Each path is a new rotation, seen through one point. The rows after it are directions, each followed by how far the rotation turns it, in deg/step (0 if it stays put).
Each turn is a multiple of 5 degrees from 10 to 175, or 0.
Each row of a path follows its step; steps can be skipped.
Path 1:
step 0: [ 10 -14   3   8  18  -5   6   5 -22  -3   5  -5 -10  -4 -16   4  23   9
  13   1   2  -9  -2 -12  -5  -3   0  -1  19   8 -13   2   5  -9   3   2
  13  -4   1  26  -3]
step 1: [ -4  -5 -11  21   6   0 -14  10  -8 -12 -14   1  -2   9  -2   0  11   1
   6  17  20  -7  -1  -2 -15   7 -22  12   9  -3   0  -6  25  -9  10   7
  -8  -4   5  -5  -2]
step 2: [ 16  -9   8   9  -8   4   5   8 -10   1 -18  -3   8 -11   4  -7 -11  -4
 -16  -2  22 -10  -7   7  11  10 -11  14  -6   2   4  -5   5 -11  12 -13
 -13  -1 -20  -3  -7]
step 7: [ -3 -23  11  21  -5 -12  -8  18  -6  -2   5  -7  10  -3 -13   5  -9   1
   7  -6   0  -9 -11 -12  -8   2 -15  -6  17 -16  -3  -8   2  -3  -4 -15
  -3   9  -4  18  -8]
step 11: [ 34  -4  -3   1   0 -13  17   7   1  -1   1  12   5  -6   4  -6   4  18
  -3  -3   8 -19  23  -6  -5  16   5  -1  15  -4 -17   5   8  -2  -3   2
   2  -3   2   1  -9]
step 16: [ -3   1   7   7   9   4  -7   3   4  -5   1  -6 -20 -15 -13  -1   4   9
   0  10  -1   4  -9  -4  -4  15  10   4  12  12 -38   4   4  -1 -11   6
  15   6  -2  14 -13]
step 20: [ 12  -4   3  13   5   8  17  30  -8   7  -8 -13 -10   1  11   6   8   1
  19   4  -3  14  12   4   8   4   8  -3   4  14  -8  -4 -13  -7   5  -3
  -8 -19  -6  -4   0]
step 27: [ 20  -1  -7  22   4  13  14  24 -10  -9  19   2 -10   6   4   4  -6   6
  -7   4  -2  -9   5  11  -2  17   0  -2  14   1 -17   2   0   5  -4  -1
  -5   5  -3  -2 -18]
step 30: [ -5   2 -14   3   4 -18  -3  22  16  11  -7  -9  -8   0  -3   6  -1  -4
  -1  -2   2   2   2  -9 -20  -6  -3   0  18 -21  14  -4  -4 -10  13 -19
  12 -12   2   7   3]
[-4  6  0  7  0  3 -2  0  3  1 -1  4  6  7 -2 -3  6  0 -2 -1  0 -2  3  3
  2  1  1 -7  2  5 -1 -5  1 -1 -1 -3 -2  0  2 -1  5] => 155
[-1 -1  0  1 -3  1  2  3 -2 -9 -1  9 -1  6 -1  1  0 -2  2  3 -1 -1 -4 -1
  2 -3 -1 -2 -2  2 -1  0 -3 -1  3  3  4  4  0  5 -8] => 40
[-7  3  5 -4  1 -3  3  6  3  3  1  2 -1  5  0  1  0  5  1  0  0  3  2 -3
  7 -2  1  4  5 -3  1  3  2  5  1 -2 -4  3 -2  3  1] => 45
[ 2 -3  1  2  2  0 -8 -2  0 -2  4  2  5  0  4  0 -5  4  0  1  0 -1 -2  6
  6 -2 -5  1 -2 -3  0 -2  1  4 -1 -6  2  4 -5 -3  0] => 70
[ 0  1 -2 -1 -5 -5  2  3 -2  0 -2 -2 -1 -3  0 -3  5 -1 -7  1 -4  3  3  7
  3  1 -3 -4  2 -6 -1  2  0  3  0  1  7  5  5 -2 -1] => 20
[ 3 -2  3  2  0 -1  1  3 -6  2 -4 -1  0  3 -1 -4  3  4 -2 -9 -5 -3  1  4
 -2 -3  3  5 -4  2 -4  2 -3  1 -5 -2 -1 -1 -5  1 -4] => 160
[ 5  2  2 -2 -4 -4  0  2  2 -1  8  0  2 -2 -9  1  1  4  1 -3  3 -7  3 -4
 -4 -4  1 -2  0 -1  2 -1 -5  0  3 -2  2  4  1 -1  3] => 95
Path 2:
step 4: [  2  -7  13  -8  -8   8   3  -5 -21 -17   1 -14   1   3  17  -8  -6   2
  18 -18  -2   3 -17   5  -7   6   3 -12   4   1   5  15 -13  14  -4 -19
   3   2   4  12  15]
step 9: [-17  -4   8 -11  -5   3 -14   2   3  14  12 -10   5  -5  -2  -7  11  20
  14  -8  -2   0   3   4  -2  -1   6 -19 -10  15  -8  11 -10  11   9   9
   9   5 -29   5   8]
step 17: [ 11  -2 -17   8   5 -19 -14  -4 -14   6   4  -3 -11 -14   6  -1   6  -3
  24 -15   0  16   5   4   1   7  -9  -9  -9  -6  -3  23  12  -9   9  -2
   8  -6  -4  13   9]
step 18: [  7   5  -7  -5  13   1  28   1   8  -5   3 -10   2 -10  -5  -1  14   9
  12  15   0  14  10   1  -4  14  11  -3  -3  16   4   1   6  20  20  10
   6  -1  -4  16  14]
step 20: [  8   7  -9  18  -3 -13   1   2   0  -3  -1  -4   2   4 -14   7   2   6
  24  -1   7  -2  -3  14  -1  17  -9  -9  11  -3   3   0 -14  20   6 -18
  14   0  -6  24  14]
step 21: [ -5  -9  11 -14  -1  13 -16   7   0  -1  16  -9   5 -12  -2  -7  18   1
  12 -11   4   4   5   4   0   8   3   5 -14  17  11  14  -1  26   0   2
   2  10 -15   9   9]
step 24: [-11  -8   8  -9  12  -8   5   0  13   2   7 -12   9   3   7   3  -3  20
   7  11   5  17   6   0 -26   6  -4 -14  -6  20  -3  15  -9   9  14   9
   9  -2  -7   1  11]
step 25: [  5   7   8  13   0   1   2  -5 -13   9  20 -16   9   3  20  -2  -2  -4
  10 -10 -15   3  11  17   5  -1  10 -16  20   2   2   0 -16  -3   4  13
   3  13 -10   7  12]
step 27: [  7 -16  -4  -6   2  -6  -9   5 -11  12  13  -9   6   1  12  -9  17  -3
   9 -11  -5  19  -6   6  -3  15  -2 -11  -9  13  -7  17   9   9  -2  12
  13  10 -15  14 -12]
[ 3  5 -1 -7 -6  6 -4  6  0  0  0  2  0  2  4  0  0  0  2  0  1  0 -3  4
  3  4 -3  2 -2  1  1  2  9 -3 -3 -4  4  2  0  1 -3] => 65
[-1  0  0  2 -2 -6 -3 -3 -5  8 -3 -1  4 -2  7  4 -1  3 -5 -2  4 -4 -4 -1
 -3  2 -2 -1 -1  1 -7  3  2  0  1  0  1 -1  3  3  0] => 145
[-2  3 -2  5 -1  0 -2  2  2  2  0  1 -6  5 -3 -3 -2  3 -3 -2  1  5  3 -7
  1  5  0 -1  1  6 -2  3  5  6 -5  1 -6  1 -2  0  2] => 120
[-4  2  2  1 -3 -2 -5 -3  0  3  1  3 -2 -7  1 -1 -2 -6  3 -2 -6 -3  7  2
  6  0 -2 -1 -6  4 -1  2 -1  0  0  2 -1 -2 -2 -4 -2] => 175
[ 0  2 -1  1 -6  7 -3 -3  5  2  3 -6 -1  7  1  2  3 -1  2 -3 -1 -6  0 -1
 -1 -2  0  0  3 -2 -4  0 -7  7  0 -3  2 -3 -3  0 -3] => 65
[-1  5 -2 -1  2 -2 -2 -5 -2 -3  0  4 -1  2  3  3 -3  0  2  2  2  6 -3  1
 10 -4  4 -3  1 -3 -5  0 -3  1  1 -1  0  3 -2  7 -3] => 140
[ 3  1  4 -6 -1 -1  1 -5  0  0  3 -1  1 -5 -5  4  1 -3 -1  1  3  4 -5 -3
  0  8  4 -3  0  1 -3 -1 -1  0 -2 -2  0 -4 -5 -6  0] => 125
